128 stands for zero in the data rows.
In the table below, every row is followed by its label. The labels come from one hidden rule.
[168 124 211 130 154 113 134 161 180 116 138 110 109 123 129 133   0 133 171 127 122 142 176 100 169 123 209 205 146 211  93 119 103 207 163 132 125 129 114 131 138 150] j397
[146 125 126 115 136 119  61 191 126 130 158  69 122 135 124 138  13 142 126 124 139 134 246 114 202 129  93 183 115 156  85 173 127 117 141  60  97 151 141 153 114 111] j397
[145 138 164 110 120 134 115 141  53  95 132 127 149 127 119 112 124 135 146 124  96 109  94  86 180 140 149  83 109 118 100 159 162 167  92 121 111 146  98  96 114  72] j397
[132 125 184  98 124 115 165 144 144 116 135  94 168 130 139 124  34 119 127 125 116 133 115 116 164 134 185 119 117 142 121  98 105 124 103 168 133 118  62  73 129 109] j397
[111 126 129 153 122 142 100 110 121 128 122  92 120 133 122 143 212 142 110 140 168 112 126 133  94 118  94 113 139 115 123 149 109 108 110 131 114 123 131 141 119 112] j113
[119 126  94 185 102 136 244  57  94 132  94 188 127 119 143 145 143 117 133 143 122 107  52 144  91 144  90  24 115  96 131 125 143  74 103 195 129  97 123 109 105 147] j113
[ 96 114 148 207 136 143  70 140 129 151 136  32 100 120  94 177 148 146  92 106 197 131 196 155  96  98  37 143 128 121 201 233 157 119 128  59  80 145 199 148 128  86] j113
[116 126 176 106 181 126  81 126 177 156 142 101  99 141 126 157  83 116 132 155 190 140 121 147 132 126 202 192 142 117 127 150  88 150  91 156 157 120  83 174 162 141] j631
[155 153 137  94 106 130  96 171  65  80 161 123 173 149 115 104 155 129 155  82 140 107 123 107 163 148 161 121 110 117 124  92 165 180  56 106 123 153  28 108  97  81] j397
[109 101 153 146 168 127 118 126 169 172 110 101  91 141 125 149 112  81 138 144 207 154 179 148  47 114 143 199 159 128 127 124  80 144 187 154 174 127 154 166 172 174] j631
[115 123 213 110 160 136  19 145 155 110 144  11 125 164 114 139 100  82 150 112 195 134 130 139  57 105 135 171 131 134 129 179 127 183  93  90 151 119  33 213 114 112] j631
[105 142 114 112 124 141 203 141 123 121 110  87 119 141 131 150 192 104  99 144 166 124  77 134  74 126 154  94 141  84 127 133 120 122 112 198 152 112 109 146 112 112] j113
[134 139 171 147 145 131  40 190 132 121 152  71 114 131 113 115  54 119 131 105 135 144 227 131 124 132 130 178 111 139 130 226 137 138  76  79 138 145 182 130 118 103] j631
[141 133  63 187 114 138  59 140  86 109 144 155 122 107 115 103 183 161 136  84  46 107 177 110 217 124 108 108  91  98 142 170 197 117  69  31  54 174 181  87  67  32] j113
[130 134 114 148 113 137 109 156  93 128 117 128 111 107 105 123 170 144 101 110 129 123 127 123 184 124  98 143 109 111 158 149 138 100 121  94  72 133 182 110  94  59] j113
[142 111  65 132 127 125 169 123 107 116 126 195 135 112 146 108 116 151 124 121  88 131 227 130 205 124  83 153 115 153 121  73 110  85 196 119  96 139 199 121 142 104] j274
[161 127 119  91 133 116 150 108 114 104 137 175 174 124 137 101 112 135 149 116  73 124 125 114 201 134 194 119 128 158  74 117 133 118 130 149 145 140  90  98 134 125] j397
[124 120 104  93 133 121 178 105 154 123 113 182 126 116 125 123  87 122 111 140 116 129  82 132 133 117 108 140 135 126 142 126 112  98 116 177 117 119  62 107 127 137] j631
[114 122 105 159 109 129 101 122 152 153 132 128 142  98 136 127 133 144 132 126  86 122 149 121 137 126  94  98 106 141 132 107 129 117 107 144 132 136 174  87 112  90] j113
[ 93 130 232  80 134 141 133 189 205 123 138   0 116 177 131 158 109 104 136 134 252 133  86 150  95 116 174 161 159 104 127 166  95 196 123 109 232 113   8 191 162 113] j113
[129 106 117 143 141 110 122 144 136 120 138 165 141 126 119 126  83 151 149 136 122 134 194 118 165 127 119 150 129 143  73 114 106 123 131 150 123 134 137 130 125 165] j631
[118 111  95 170 146 115 166 101 116 153 106 243 166  87 151 119 105 143 137 147 112 128 148 123 131 131 179 140 133 160 100  48 107  51 226 212 108 122  92  81 166 170] j274
[123 112 151 115 150 110 226 104 192 149 108 166 113 129 159 132  43 111 131 172 130 146  63 145  39 139 171 137 176 124  73   8  82 100 196 250 203  96 118 103 182 224] j274
[117 122 130 121 151 112  63 136 183 127 138 138 112 128 125 126 104 127 119 126 154 134 113 127 107 122 117 151 139 143 133 113 119 178 136  96 128 138 127 167 136 158] j631
[149 135 158 160 127 134 103 124 112 141 133  95 100 127 117 136 100 159 123  99 177 136 175 128 145 119 112 133 128 141 166 161 124 122 104  90 125 132 147 153  86 125] j397
[151 133 104 124  75 120 215  60  25 135  75 255 154 124 163  92 158 165 131 151  12 101  13 119 109 162 161   4 111  60  90   0 134  83 130 238 126 113  87  71 134 136] j397
[106 154 162  81 121 150  49 198 121 106 137  45 105 164  87 155 115  95 146 133 170 119  91 135 127 118 192 160 146 130 154 174 147 192  67  90 176 114  65 194 107 100] j113
[149 102  20 175  92 121  65  69  46 148 128 153 139 108 128 120 153 175 115 124  52 136 161 133 143 123  98 121 108 111 126 134 143  61 143  49  69 142 250 109  66 104] j397
[124 121 102 158 115 117 163  92 178 155 117 183 121 115 139 113 129 145 126 141 116 145 119 127 129 135  92 150 118 145 118 111 115  90 177 146 116 134 136 119 140 170] j274
[108 138  93 141  90 135 103 117  56 124 126 207 124 109 123 133 253 146 119 100 103 116  79 115 116 140  48  79 107 106 174 154 157 137  69 127  69 130 128 131  60  98] j113
[120 116 144 123 139 116 156  91 180 111 124 129 130 138 131 122 104 118 135 156 166 134 151 125  86 135 196 165 134 131 134  71 114 111 147 203 142 124 123 134 158 155] j631
[110 136  92 143 143 138  87 130 157 118 144  83 114 123 119 123 160 134 143 141 112 132 156 132 107 118 119 117 131 136 128 185 147 127 160  62 148 120 179 128 120  88] j113
[134 144 177 108  94 121 197 140 121 111 134 159 132 132 136 119 137 131 151 134  91 121  84 123 149 137 174 128 106 133 134 120 147 116 118 159 186 119  88 116 147 159] j397
[152 115 177  56 150 109 103 159 165 115 142  98 166 136 143 108  22 143 186 122 106 151 167 105 177 134 188 168 124 199  76  87 137 158 147  99 131 130 139  97 134 159] j397
[ 91 101 111 155 140 138 115 106 213 180 124  87  79 115 131 185 181  99  82 140 216 145 200 150   4 107  82 151 157 107 169 194  95 132 156 141 150 127 249 166 137 188] j113
[131 136 213 110 132 130 128 138 160 103 147 111 133 149 123 136  93 126 143 139 150 125 124 108 168 124 186 131 125 119 111 107 131 169 118 109 138 131  25 148 143 165] j113
[110 148  83 171  90 145  54 118  98 121 112 139 124 121 111 128 250 134 107 108 117 116 118 148  90 115  26  70 104  57 146 179 164  77  66 107  48 139 183 100  70  79] j113
[151 104 108 173 130 122  64 170 138 151 136 178 123 103 116 162 103 155 122 102 143 127 226 123 132 113  25 188 131 150 164 207 144  94 158  74  89 156 225 164 111  81] j397
[117 138 212 102 141 136 103 172 104 140 138  45 112 154 120 179 132  82 151 149 202 153  49 138  63 115 167 167 155  94 110 138 113 187  99 110 170 121  78 190 173 126] j113
[134 113  41 142 117 111 186  69 122 155 101 206 116 101 139 108 146 150  93 128 115 125 119 140 107 141  85  75 128 140 123  75 117  47 164 206  84 121 161  65 112 140] j274
[115 114  90 175 155 124 140  97 199 173 107 141 102 107 123 158 180 156  92 135 145 145 180 140  29 117  77 145 141 112 141 137 102 130 173 116 132 131 207 120 133 128] j631
[126 126 139 182 165 116  34 164 179 139 158  92  91 126 120 149  99 119 127 108 190 142 165 135 135 101 106 167 139 155 152 235 103 141 149  57 144 133 170 179 139 114] j631
[112 127 167  95 119 137 189  99 152 119 103 138 115 152 133 131 135  90 139 153 123 129  16 132  84 135 135  96 133 109 111  83 126 114 151 167 121 107  55 122 142 146] j113
[104 126 147 164 117 123 107 117 155 134 123 119 116 120 110 128  88 121 124 131 170 128 144 146  84 131 128 137 149 123 141 151 120 126 110 136 108 126 132 169 127 122] j113
[117 108 131 170 163 125 172 143 206 169 137 112  85 133 129 169  70 120 101 149 204 150 156 150  11 118  70 140 153 131 128  94  93 102 196 144 178 115 149 127 183 172] j274
[147 149 138 145 138 135  18 160  88 110 156  90 131 127 105 103 136 144 142  82 115 130 193 124 141 129 123 124 117 143 150 219 151 141 102  79  56 151 161 178 107  57] j397
[117 131 160 134 134 124 126 150 134 135 133 100 115 148 142 150 103  99 122 133 156 130  59 148  87 127 191 150 147 129  99 102  96 162 144  94 169 115 120 146 175 135] j274
[135 140 213  71 133 145  86 197 163  98 152 117 135 146 123 145  62 123 161 116 128 151 142 122 170 123 142 173 130 166 119 130 119 174 110  97 127 132  85 180 149 109] j113
[114 128  78 144  93 129  96 104  60 131 130 133 109 110 116 127 189 148 101 129 127 116 169 135  84 128  81 128 121 117 151 157 129 122  82 147  81 142 204 105 113 113] j113
[138 120  28 167 103 120 255  79 139 159  98 230 122  93 147 129 202 128  82 143  81 123  69 131  33 132 142  93 118 110 126  65 128  36 204 226 103 120 181 105 120 153] j274
[159  93  73 186 144 102  58 125 145 158 137 148 145  86 135 115 110 155 124 125  62 133 250 105 190 125  53 183 112 190  87 129 135 114 183  95  73 145 251 126 127  97] j397
[118 125 124  80 134 136 120 143 143 156 113 115 123 119 137 114 126 145 144 118 104 118 104 122 148 127 146 106 121  88 127 127 132 119 114 107 130 120 120 132 123 164] j113
[161 128  22 148  94 107 197  40  96 140 107 211 167  82 147 103 161 167 119 126  23 124 167 112 147 150   0  56 101 101 117 121 141  61 152 154  42 141 203  93 131  85] j397
[135 129 160  97 145 116 192 134 152 132 117 163 161 137 147 136  66 109 142 146 105 136  91 118 152 138 169 132 132 148  82 107 112 170 177 156 172 114 137 121 168 165] j274
[125 130  80 122 109 138 148 110  39 137 125 160 139 112 112  97 181 147 128 100 141 122 120 129 167 125  85 103 102 110 153 188 164 112  98 127 120 148 174 121  68 104] j113
[116 131 134 150 142 126 136 139 156 140 114 131 120 132 127 137 130 122 113 148 168 124 111 137 117 111 104 158 136 104 186 126 149 142 124 177 140 112 164 157 183 164] j631
[137 109  68 176 128 112 125  81 168 174 109 238 128 104 127 126 117 157 101 126  92 127 156 137 187 132   0 145 134 140 118 148 153 108 166  78  85 144 243 104 110 112] j274
[121 140 132  86 107 143  78 161  41 107 148 125 124 133 119 112 139 147 139  92 120 121 123 110 129 121 148 139 109 117 128 201 189 139  60  81  90 156 127 130  82  62] j113
[146 136  71 109  98 120 192 111  55 132 117 212 162 109 135  83 166 174 141 122  48 110 159 105 233 148 100 118 106 126  70 128 155 107 124 108  58 149 179  70 108 128] j397
[124 132 177  99 152 132 152 115 146 114 130  96 128 148 130 154 101 104 140 134 206 138 100 132  74 126 141 142 135 121 128 118 118 122 127 167 159 113  90 162 177 168] j631
[112 136  81 174 130 136 133 109 164 139 123 143 130 119 116 165 132 109 108 125 153 127  92 142  75 130 137 126 114  89 164 120 135 133 132 121 138 122 181 160 121 125] j113
[140 105  89 103 164 102 201 128 208 141 122 188 127 117 144 115   0 123 127 144 115 155 130 132 150 139 170 191 160 167  53  84 101 119 196 166 137 122  99 122 145 204] j274
[154 122 152  91 113 129  90 129  53  87 151 152 163 122 108  83  86 145 158  90  29 121 189  96 236 133 116 135 102 178  83 168 164 154  99  63  92 144 122  75 102  86] j397
Here are more rows. What is the label of each one?
[ 89 141 142 156 105 136 250 112 122 131  93 176 123 129 133 141 190 120 102 139 151 125  69 139 106 133 120  90 128  99 126  44 111  87  65 186 143 116 155 131 137 106] -> j113
[160 127 154  48 113 111 233  93 133 135 129 197 185 122 152  88 138 163 155 136  43 118 117 101 211 139 167 118 116 173  65  63 141  93 145 219 114 125  92  74  95 134] -> j397
[142 137 141  90 120 122 154 178 106  96 140 128 163 151 126 104  69 113 164 105  79 123 111 105 216 141 204 118 130 189  86 114 135 135 143 155 133 140  79 103 131 111] -> j397
[161 120  79 124 126 120 171  48  67 141 113 180 159 110 143  85 103 150 155 130  42 112 182 107 182 147 134 121 115 167 107  37 159 123 114 123  96 136 106  63 125 117] -> j397
[114 113 127 116 133  99 186 102 193 139 116 241 121 131 165 129  38  88 148 183 184 132  95 136  88 148 222 102 151 122  79  36  73 100 203 222 187 108  76 100 185 217] -> j274
[138 121 147 138 131 121 122 109 103 122 141 142 166 111 119 110 126 131 133 131 103 140 125 118 136 129 140 137 136 148  96 108  94 158 172 148 145 141 142 109 117 152] -> j274
[114 119  29 186 104 138 193  94 105 149 102 187 102 104 134 110 255 129  85 135 146 118  55 134  71 129  41  63 116  75 175 121 132  88 122 126  92 122 169 112 138 114] -> j113
[139 149 178  66 137 118 184 135 129 113 133 122 162 139 150 118  85 115 157 139 117 128 123 118  98 146 255 106 128 185  50  89 105 162 189 213 169 115  12 118 136 178] -> j274
[130 141 107 115 104 142 153 112  88 131 105 153 119 110 110 118 223 103 107 141 162 110  63 136  76 128 115 100 119 108 158  90 139  94 101 151 139 120 167 107 126 153] -> j113
[133 146 129 122 120 153  76 145   6  89 141  79 143 128 114 113 181 144 142  86  71  99 123 120 169 126 109 135  93  97 178 212 184 153  68  82 100 154  78 145  53  38] -> j113
[156 140 158  63 129 110 128 102 118 125 135 141 151 126 131 123  73 137 155 143  76 130 143 122 179 137 187 151 122 146 101  56 138 155 159 165 153 136  85 102 117 141] -> j397
[150 156 166  51 106 130  68 152 114 105 145 102 141 162 119  88  89 110 156 104  76 122 190  91 215 139 211 125 104 160 110 108 160 176  92 115 124 143  29 116 108 107] -> j397
[143 146 152  50 103 119 196 103 105 101 120 178 155 128 143 102 104 133 162 159  86 116  30 127 135 150 159 126 115 140  94  55 130 129 132 175 141 121  98  57 163 188] -> j397
[113 119 114 173 151 118 172 120 171 156 121 153 108 134 129 142 127 120  99 136 155 131 110 139  83 120  67 132 133 124 151  64 111 157 166 181 138 129 159 138 144 141] -> j631
[106 123  94 160 152 119 113 122 108 136 128  93 125 132 115 143 161 134 111 124 202 132 134 145 108 116  71 147 134 111 175 132 126 135  75 113 138 114 144 160 122 103] -> j631
[121 112 172 134 153 119  87 150 196 139 127  70 112 137 123 170  80 116 129 133 208 156 181 137  72 118  91 165 147 128 131 158 112 165 153  93 182 121 110 165 149 146] -> j631
[128 126 179 112 153 118 191 134 172 135 115 111 121 124 144 148  83 108 131 162 126 146 117 131  64 127 154 139 137 128 103  93  86 159 148 179 179 114  53 120 149 192] -> j631
[ 87 145 117 161 135 151  91 154  64 131 138  69 112 135  93 134 222 111  95 111 151 114  96 145  71 122  86 120 121  84 190 183 146 120  62  83 106 135 136 202  80  90] -> j113
[124 133 126 170 131 136  49 115 166 137 115 100 126 129 127 131 126 138 124 121 152 148 125 132 104 123 109 130 127 148 150 179 113 161 140 154 157 142 133 181 115 140] -> j113
[123 136 166 143 125 136 157  85  99 116 119 157 133 131 139 131 145 116 109 150 190 124  58 136 141 135 189 128 135 145 139 114 116 132 101 157 176 110  99 114 164 175] -> j113
[153 144 143  83 117 131 203  85  93 110 110 208 186 134 124 103 161 142 145 126  73 114  98 115 199 146 185  47 116 138  89   6 111 117 131 131 100 123  86  53 135 130] -> j397
[105 114 120 132 154 120 166 118 160 156 111 133 124 108 132 122  84 126 110 125 131 127 153 134  80 119  80 114 128 127 122  87 109 128 121 117 125 129 202 134 148 131] -> j631
[137 136  90 100 103 125  98 107  52 124 127 142 171 124 130 127  99 118 142 125 109 114 145  93 220 141 158 106 116 101 123 100 142 123 111  85 107 135 117 113 107  93] -> j397
[117 133 106 188 118 135 147  89  82 141 106 153  98 126 127 126 236 142  90 124 109 120  88 142  85 123  68  74  98 100 210 167 149  70  99  77 109 129 230 155 100 120] -> j113
[186  97  55 153 127 104 179  72 102 150 136 226 146  84 147 106 108 153 143 121  54 120 215 112 213 136  85 165 128 184 114 159 123  94 197 122  58 138 230  89 146 123] -> j397
[107 120  82 140 119 149 149 119 121 144 115 168 114 123 127 138 201 129 106 124 154 135  94 133  64 110  45  90 112 108 187 158 103  89 132  90  98 119 209 154 130  90] -> j113
[114 147 179 130 111 140  15 199 112 109 158  29 124 131  98 133  69 120 123  93 153 123 136 129 148 111 131 157 125 144 159 241 161 175  50   0  91 154 102 172  77  74] -> j113
[115 144 115 162 110 154 105 141  89 132 129  93 126 144 115 160 145 123  73 127 168 121  50 139  51 118  78  97 125  97 152 163 129 127  78 135 158 126 106 150 130 121] -> j113
[120 151 104 100 110 137 110 139  26 114 128 189 137 137 134  99 209 120 136  98 150 115  58 109 141 136 141  99 127  66 139 120 160 137  85 140 153 114 120  92  96 107] -> j113
[128 170 219  48 135 149   0 234  57  77 164   0 127 159 106 152 114 128 155  85 128 126 154 125 212 102 190 142 109 124 155 204 157 238   4  80 156 138  25 174 113  67] -> j113
[153 130 120 104 121 116 137 120 100 113 125 136 168 141 143 115 145 122 152 149 107 127  99 125 168 139 159 129 121 154 101 101 122 161 126 147 143 124 104  91 147 145] -> j397
The hidden rule looks at only part of the columns. Which column or columns, counting from 0, in order?
0 4 5 34
